128 stands for zero in the data rows.
In each game, the first row plays the second. By how much does the first row win? 20 means about a draw, 40 a big win and 0 a big loss. Wins can go round in a circle. Each row has two weighted sums of its numbers, A and B, taken from their middle values. A row wins by its A times the other's B, less its B times the other's A.
157 131 103 131 146 121 118 111 120 139 121 130 115 140 111 126
131 147 137 123 133 148 112 144 105 89 109 124 122 123 119 105 30
118 126 117 123 135 122 130 139 129 122 144 131 113 130 117 116
177 132 154 157 72 31 126 105 49 60 0 135 132 122 173 145 22
105 121 119 120 136 138 124 153 132 148 140 128 119 130 118 135
128 130 119 133 121 130 157 145 119 101 120 168 114 142 112 106 17
138 133 123 123 136 130 131 122 99 130 106 137 119 145 155 108
61 130 116 148 193 116 204 141 105 83 154 117 121 113 143 102 20
130 125 133 117 142 124 138 100 138 159 118 128 119 137 149 104
129 137 120 112 126 137 126 150 140 120 126 121 115 130 117 145 21
141 126 103 115 132 134 104 112 143 141 124 130 111 113 127 132
136 139 122 106 150 132 153 128 123 101 123 141 108 107 126 96 22
115 133 128 130 140 118 159 138 127 96 126 121 108 134 133 97
128 142 139 124 136 131 187 133 124 88 125 125 125 119 135 79 21
99 106 120 123 161 127 155 156 123 114 156 113 114 118 125 141
166 71 173 255 0 130 144 0 122 255 147 192 146 113 154 186 28
112 109 121 140 115 127 133 136 99 135 143 142 118 99 118 109
97 129 128 122 155 131 127 146 135 147 153 135 123 136 134 122 21
96 108 118 114 168 120 122 149 137 120 161 129 118 104 116 143
88 136 137 117 155 131 131 146 107 144 160 121 120 114 132 137 19
156 137 146 123 118 132 118 87 125 105 127 130 153 120 138 124
133 155 119 111 132 168 83 145 140 100 148 121 117 140 114 117 24
148 84 127 255 46 116 132 72 135 230 124 180 107 170 127 176
157 127 123 132 101 115 116 127 153 104 121 150 143 131 134 120 20
107 119 104 127 132 129 129 151 129 152 146 115 120 119 117 123
102 126 123 124 134 126 128 146 125 130 153 123 109 110 138 110 22
176 118 140 113 140 133 130 50 119 128 144 110 130 125 104 119
166 144 123 123 113 143 82 125 180 125 140 130 139 121 106 113 6
154 128 146 133 140 141 114 99 126 116 121 136 128 115 124 123
133 133 126 198 89 121 128 177 133 175 105 139 107 147 118 132 13
113 130 129 146 158 139 179 145 101 94 126 110 119 123 139 98
136 125 120 117 128 117 130 130 135 151 118 137 116 112 110 138 21
145 127 104 134 126 141 88 124 111 110 123 123 121 120 108 137
96 117 126 116 145 132 122 154 129 144 146 109 117 116 106 151 20
106 135 109 130 165 127 141 143 132 104 142 127 117 122 126 117
178 126 146 119 129 134 128 54 132 135 133 94 149 144 131 124 22
123 126 107 125 128 125 127 126 128 112 121 121 117 108 128 125
137 131 127 145 143 143 169 139 131 101 134 116 118 114 118 101 20
98 125 107 126 152 137 113 149 126 145 155 128 126 117 121 140
141 138 156 113 126 128 147 126 119 111 125 143 127 143 134 116 20
112 118 118 110 142 154 61 141 124 123 154 127 121 122 110 151
81 132 115 144 170 130 209 141 113 106 147 93 122 124 152 99 26
100 114 115 122 174 130 123 146 110 107 139 133 118 123 122 153
172 125 125 141 114 6 163 141 81 40 0 89 126 119 198 164 1
74 124 113 132 162 124 116 152 123 136 169 122 127 119 104 145
167 107 161 127 134 142 121 0 126 151 138 88 129 124 119 115 36
120 118 191 104 140 129 145 124 129 130 130 153 177 115 154 136
143 117 112 121 135 128 121 96 130 167 133 133 122 173 129 103 16
114 132 122 108 148 123 119 147 128 134 133 122 115 129 152 125
87 139 127 126 158 117 113 169 110 123 152 138 113 107 108 163 23
91 138 124 117 159 123 120 139 131 122 152 101 119 117 119 152
84 125 119 112 160 133 125 145 132 144 153 109 125 123 118 158 20
161 148 115 113 119 138 90 132 174 119 122 129 136 127 134 110
163 129 219 134 128 124 122 48 155 106 119 121 200 135 161 133 24
167 151 131 100 124 165 77 141 171 115 151 136 145 123 111 154
103 117 120 140 160 132 127 136 132 149 158 132 120 120 127 134 20
155 119 121 120 147 123 113 95 125 138 124 108 112 110 106 134
135 133 131 117 114 136 125 129 137 140 126 100 117 137 123 115 24
128 143 121 119 126 127 132 130 146 126 119 112 113 134 140 132
117 128 103 117 161 148 120 149 134 135 136 132 121 125 135 143 18
91 117 106 125 145 131 121 151 122 156 150 136 117 138 134 120
164 137 134 127 92 89 106 136 94 87 42 136 128 127 140 149 23
124 141 122 115 128 115 169 141 113 119 131 123 108 128 135 121
90 123 116 119 150 123 120 157 126 114 118 126 121 138 136 103 18
105 124 117 157 85 132 114 126 126 143 142 168 125 123 114 129
134 139 124 126 124 115 131 113 123 124 125 103 121 138 130 123 26
160 137 140 145 130 132 108 116 103 110 98 140 137 122 162 130
122 139 115 123 110 142 153 140 107 129 134 149 109 127 132 116 22
96 133 112 122 154 123 122 145 120 128 143 127 124 127 124 136
102 46 125 255 74 130 137 133 131 255 143 130 118 131 115 168 14
119 122 123 143 106 134 167 148 107 122 152 159 108 119 121 113
83 121 104 121 155 137 120 146 137 119 161 124 121 116 129 161 20
170 141 145 128 89 71 98 126 86 75 18 147 134 132 141 144
163 110 145 117 128 117 122 69 149 147 128 101 134 114 135 123 25
143 140 177 111 126 134 135 113 163 125 129 100 157 125 146 130
178 105 181 110 115 125 132 92 214 117 136 15 200 176 178 129 18
85 131 129 138 152 115 124 188 123 129 124 126 122 111 120 131
75 132 117 120 170 116 134 167 118 118 162 112 120 120 111 148 23
93 127 126 130 168 123 108 158 123 135 146 112 122 123 118 148
128 145 109 121 122 123 132 134 119 122 135 134 111 120 140 117 15
136 139 152 123 122 115 134 129 119 114 118 133 133 123 107 108
94 109 127 212 66 79 148 135 131 205 147 155 108 131 121 142 10
150 132 146 119 124 121 109 84 139 121 126 110 138 129 118 116
125 127 131 122 130 129 124 139 132 125 126 145 118 122 110 121 20
103 123 123 130 116 122 132 144 120 157 146 134 109 139 134 113
170 171 220 118 116 113 139 166 255 128 117 113 251 140 204 135 26
116 123 166 105 98 143 131 107 114 150 126 171 160 124 149 144
177 123 225 119 130 144 118 45 127 122 137 129 241 117 181 135 22
107 136 110 104 171 141 104 142 114 108 149 124 119 127 107 127
134 139 123 121 131 141 146 131 116 129 125 149 122 116 132 124 24
145 120 119 130 129 54 131 143 79 76 46 96 127 149 169 141
134 135 134 126 129 128 130 135 111 105 116 143 118 127 125 101 23
113 109 107 183 114 122 138 176 139 197 112 135 111 139 117 148
102 127 104 113 162 113 155 170 85 124 127 111 125 112 134 120 22
110 122 105 147 116 134 127 162 127 178 118 136 117 113 124 39
106 111 112 129 153 130 197 138 108 121 137 93 111 120 155 91 4
144 127 127 120 125 137 118 126 112 123 126 118 127 128 141 119
182 157 111 119 99 153 65 136 183 119 140 131 137 129 109 120 18
114 138 104 126 135 125 134 160 123 133 134 116 116 124 123 124
109 158 144 126 120 151 68 168 142 96 119 135 134 137 127 131 21
77 132 122 115 162 116 166 118 120 160 159 119 111 122 138 119
137 167 94 100 143 186 53 134 144 105 163 120 123 134 115 122 21
107 141 97 108 130 123 176 138 115 117 143 119 123 119 139 124
161 127 122 133 100 118 77 137 106 103 74 147 134 130 125 139 25
97 121 104 112 147 139 96 153 123 111 142 132 112 123 103 164
131 119 115 127 140 129 146 141 127 115 124 132 112 119 133 127 21
146 136 146 121 133 142 128 104 128 137 121 93 120 120 128 126
110 124 116 127 161 108 142 136 126 112 99 140 125 146 144 94 19
103 137 119 142 178 126 207 141 115 95 146 85 118 119 150 87
178 161 122 131 94 157 58 124 151 132 128 143 140 137 125 141 8
110 132 130 120 154 129 133 146 131 142 122 132 116 107 118 130
147 139 114 113 126 140 113 142 132 131 120 131 104 126 116 114 20
134 109 120 142 141 135 102 125 131 145 129 135 121 145 133 141
176 139 133 119 79 203 21 98 81 93 100 162 132 198 103 188 31
68 132 126 159 149 102 110 207 127 165 128 123 109 129 117 157
160 122 156 132 145 108 126 93 134 130 124 126 160 127 155 137 38
118 118 125 125 128 120 94 151 130 138 130 123 121 129 116 151
194 112 144 107 140 127 132 34 133 132 126 139 144 123 128 118 31
114 128 109 109 124 129 138 134 128 156 124 133 113 149 108 114
118 137 122 131 156 145 145 141 109 81 125 130 117 124 124 118 8
65 131 88 128 187 96 187 154 72 105 156 84 115 130 163 100
172 112 116 102 141 132 120 76 121 137 102 101 119 129 110 127 29
150 123 148 130 86 37 107 139 83 69 0 132 130 132 167 156
214 178 87 109 76 155 12 137 242 102 141 119 160 138 115 151 38
106 129 103 124 155 136 133 156 129 132 133 138 122 114 115 125
182 145 125 117 64 124 69 142 165 120 109 136 141 117 125 116 21
157 126 160 138 125 127 125 92 121 122 124 134 177 136 149 117
101 121 107 125 154 105 124 144 132 144 136 134 117 116 113 121 14
96 120 121 122 138 130 164 139 105 125 150 129 109 131 125 108
130 152 110 122 121 170 56 137 151 106 166 131 124 118 102 148 19
173 151 143 131 48 172 85 112 125 98 112 183 140 171 98 131
114 128 85 82 161 196 41 150 91 70 174 126 133 145 99 167 7
176 142 140 107 73 195 75 95 121 100 117 159 135 165 92 144
111 127 119 108 132 128 128 142 98 128 119 115 117 121 127 106 28
131 116 121 170 97 144 132 180 131 159 95 125 113 140 124 135
129 130 121 135 128 139 194 137 125 129 117 104 116 110 133 96 14
111 129 110 126 177 102 129 151 102 105 128 109 118 132 140 137
115 121 113 119 131 143 180 144 113 118 146 133 110 122 117 117 29
101 119 94 119 129 116 149 145 105 125 138 133 118 122 131 89
138 130 134 111 110 140 143 103 117 141 127 113 120 122 124 132 13
167 116 153 102 134 137 127 77 157 123 125 108 154 114 140 121
118 115 126 122 135 144 173 150 122 113 138 124 108 122 132 115 29
158 156 134 111 65 186 61 100 145 100 129 149 134 146 102 148
119 114 135 136 119 125 128 157 128 149 115 114 112 127 126 127 25
122 76 142 255 0 129 144 114 125 245 125 172 99 143 123 154
138 132 120 112 133 130 128 105 133 146 129 105 119 130 113 140 14
165 159 114 92 118 140 71 137 185 110 132 110 143 131 100 100
121 128 117 150 78 128 145 135 124 150 134 167 114 135 113 132 9
117 117 112 154 106 125 122 134 133 146 132 141 116 140 113 117
128 137 108 176 113 133 134 185 128 162 107 118 114 127 125 138 20
130 126 133 119 145 142 135 112 130 120 124 133 136 140 149 125
112 123 121 146 134 132 182 140 119 110 137 130 115 120 118 103 26
130 115 115 132 140 131 126 138 121 169 113 119 121 147 133 114
163 156 127 133 132 130 116 113 93 94 82 155 121 132 127 109 11
187 169 112 91 85 173 17 123 230 118 181 136 160 135 109 163
116 127 124 152 113 140 122 159 121 143 128 136 108 136 122 127 14
112 137 123 123 137 117 125 149 136 124 124 126 128 132 111 133
160 135 127 123 129 143 137 99 135 149 129 107 125 118 123 110 22
104 136 114 125 143 124 110 129 131 118 142 128 122 124 134 152
106 125 127 125 162 134 114 144 120 133 143 103 128 132 116 130 25
104 126 119 115 127 134 116 172 128 143 128 134 107 124 125 117
200 124 134 134 32 199 55 90 84 108 88 180 149 202 86 148 1
108 117 108 134 138 129 129 138 114 173 142 124 121 138 120 111
160 133 179 122 132 138 136 77 154 118 124 112 177 137 157 122 20
89 134 116 132 170 131 150 153 128 118 165 143 117 113 133 139
204 162 130 109 65 184 24 108 198 123 142 156 163 143 104 146 19
100 134 112 120 149 136 116 151 126 154 153 131 123 118 125 137
89 118 94 118 172 97 212 144 89 109 162 82 129 122 172 84 18
124 131 117 126 85 130 143 130 117 106 111 202 121 142 93 106
102 133 148 121 145 130 142 157 127 140 146 121 119 116 103 136 21
170 146 108 110 99 175 62 139 184 134 141 133 143 128 97 131
117 125 97 118 136 137 102 122 129 119 135 128 118 116 113 128 20
177 144 118 130 103 164 52 124 164 106 144 133 139 145 110 159
106 122 120 124 136 133 139 144 130 152 139 0 122 132 126 129 27
120 125 137 129 99 124 139 127 122 143 140 181 125 124 140 127
106 114 119 121 150 144 108 122 140 164 137 121 118 135 117 104 13
109 120 124 130 158 132 117 163 123 146 128 122 117 132 118 146
88 138 111 116 180 90 125 151 102 105 121 121 111 139 142 111 14
129 140 115 126 150 142 138 146 125 123 132 136 114 121 107 125
158 156 157 102 128 128 137 106 135 121 107 142 138 128 126 110 19
77 123 125 119 168 120 122 138 126 144 162 125 127 126 112 148
122 116 126 142 89 156 137 138 113 147 129 156 118 132 116 129 16
100 128 125 138 147 123 147 137 85 124 158 117 110 131 125 125
119 142 108 127 155 127 186 138 107 105 130 120 110 116 138 89 23
109 142 101 131 162 109 146 137 108 93 96 113 115 125 151 86
109 135 126 154 112 137 139 139 116 136 145 136 84 126 129 132 20
62 133 102 123 195 114 153 138 131 100 166 138 114 134 120 126
125 101 105 139 141 117 138 126 140 198 142 124 119 126 141 125 17
96 127 118 138 154 83 132 148 154 134 154 119 121 114 119 126
104 129 123 126 135 125 131 157 124 134 129 121 127 123 124 114 10
154 139 132 117 127 133 114 109 99 103 117 138 134 120 124 126
116 130 114 103 137 141 73 130 87 92 125 139 118 130 124 162 21
193 158 121 123 71 172 31 118 224 119 131 148 157 140 103 128
107 119 118 124 145 140 139 144 120 137 138 116 125 124 113 150 21
147 110 126 123 86 87 102 132 72 79 32 144 126 128 152 151
78 124 111 114 184 121 123 151 131 129 167 112 116 126 111 162 24
100 126 121 120 148 125 136 149 114 124 127 123 121 122 104 137
197 118 136 131 49 29 96 112 67 75 0 141 140 119 154 181 20
103 115 123 118 170 113 121 165 124 130 135 117 124 131 124 128
135 121 114 124 120 129 145 130 130 129 126 149 111 132 114 113 21
88 129 111 117 144 135 134 154 118 159 148 113 117 118 130 150
102 111 118 119 131 115 125 153 131 159 126 122 124 118 108 111 22
35 124 116 123 195 124 136 161 124 134 186 145 123 120 128 166
117 112 114 127 107 127 123 136 120 140 128 145 118 119 123 122 15
155 117 142 103 133 137 125 95 158 129 132 108 131 131 126 146
139 136 164 109 130 140 131 115 146 120 126 110 159 123 141 116 23
124 118 102 137 121 122 126 131 126 127 132 112 121 116 126 128
112 118 109 128 168 81 137 135 109 81 88 126 127 133 136 94 24
113 133 101 114 132 136 153 143 125 105 133 120 117 137 127 120
90 100 119 155 148 148 116 179 133 166 138 136 111 129 126 137 20
162 115 122 130 128 128 130 89 127 161 124 119 116 108 84 141
124 136 138 161 126 145 133 188 125 165 91 139 118 132 119 134 27
131 127 126 142 122 130 139 128 107 127 116 131 110 112 119 115
145 134 132 102 123 125 123 110 126 133 124 120 117 141 122 125 20
182 142 255 126 128 125 123 55 255 130 139 103 255 160 243 124
189 152 105 101 73 194 51 121 198 119 141 147 155 126 114 131 17
116 116 125 142 119 120 130 158 125 168 131 118 113 125 123 131
207 115 148 118 167 136 134 4 119 138 128 121 147 113 104 121 28
117 110 113 143 109 144 118 137 116 155 134 154 117 144 127 125
150 126 113 121 139 135 128 127 135 108 124 130 122 119 105 139 15
103 135 114 116 161 127 115 171 132 167 132 126 114 122 117 134
138 138 144 136 80 117 129 117 138 107 116 197 127 122 112 118 17
140 143 115 99 144 142 104 104 98 115 108 131 120 152 121 124
105 130 115 118 146 119 134 130 129 137 142 113 127 123 130 135 16
152 135 255 83 124 131 101 41 151 117 127 152 255 142 217 133
106 132 91 107 141 109 184 149 111 120 165 105 121 104 134 113 17
118 126 127 127 123 125 135 150 130 169 125 138 123 121 125 121
81 127 127 138 191 129 208 150 106 127 151 56 115 126 191 114 9
125 122 255 46 118 136 100 76 145 122 129 72 229 159 222 128
111 149 206 162 123 137 153 160 128 73 114 127 174 126 171 85 19
201 115 161 109 165 135 127 0 125 127 121 117 172 125 123 124
154 123 111 115 131 129 130 87 111 102 127 141 129 122 108 133 18
137 120 135 125 133 144 147 132 116 104 123 127 119 114 109 113
100 119 102 145 146 118 138 136 122 142 158 135 114 126 114 129 16
123 127 120 140 125 135 149 123 109 112 141 131 118 118 115 110
143 103 122 125 141 128 110 103 131 151 113 114 118 157 130 112 19
125 123 124 115 130 126 125 139 139 156 141 115 123 125 130 131
100 141 106 125 124 123 169 138 118 124 149 109 119 125 140 107 18
116 138 124 117 146 139 200 156 117 112 157 116 114 110 149 108
119 125 12 112 157 128 119 139 129 134 143 128 123 121 133 113 19
123 142 115 129 143 129 177 139 129 111 129 113 107 111 129 117
88 116 124 119 148 128 116 160 133 136 149 128 118 104 135 156 24
169 118 134 122 123 132 108 97 153 114 134 114 140 116 137 118
181 118 122 105 147 138 107 71 113 121 129 127 131 132 111 140 27
134 140 142 112 103 133 172 138 131 125 118 117 102 109 166 107
125 123 105 129 130 124 102 122 123 144 134 135 115 124 114 133 28
132 128 129 111 121 141 146 120 99 144 124 137 108 121 138 116
127 133 127 128 118 132 124 125 129 132 132 147 117 127 130 121 22
83 117 103 118 156 118 160 151 107 131 181 100 116 128 142 103
137 125 149 108 111 144 159 125 120 105 123 121 114 114 140 99 9
123 148 118 145 98 123 149 141 120 144 133 189 112 129 103 115
85 123 104 128 182 123 104 143 114 111 154 140 131 126 119 146 34
173 138 121 112 95 170 82 136 189 114 115 124 140 129 116 122
139 143 107 95 110 187 32 118 141 116 169 117 129 164 86 125 12
143 115 127 102 111 118 146 126 146 140 126 81 135 144 126 127
112 112 111 126 157 124 104 142 142 132 145 130 124 118 139 149 24
114 109 111 128 155 123 80 130 124 112 142 131 115 104 116 143
113 128 125 92 146 137 147 129 113 151 136 95 91 127 126 136 27
93 144 100 138 122 112 163 155 93 138 151 141 117 118 144 121
134 130 123 112 123 124 146 139 133 113 120 132 104 117 122 127 12
90 113 101 117 153 124 1 158 121 142 134 114 113 120 130 123
126 124 117 141 85 126 151 132 114 124 121 203 104 138 104 110 2
49 130 130 99 186 136 112 156 126 136 181 135 118 123 125 173
107 117 120 160 111 124 116 191 143 143 109 140 120 129 118 135 17
93 134 124 103 161 125 99 146 120 118 157 123 124 118 115 126
100 95 125 137 159 136 158 140 132 124 146 128 124 126 140 131 23
94 137 119 124 158 129 133 141 117 125 162 137 113 130 139 130
159 148 170 92 132 138 131 91 164 113 114 136 150 109 140 136 22
88 121 124 122 155 119 112 167 109 150 143 121 120 126 143 126
153 132 126 125 120 127 122 81 154 149 128 106 133 126 135 128 23
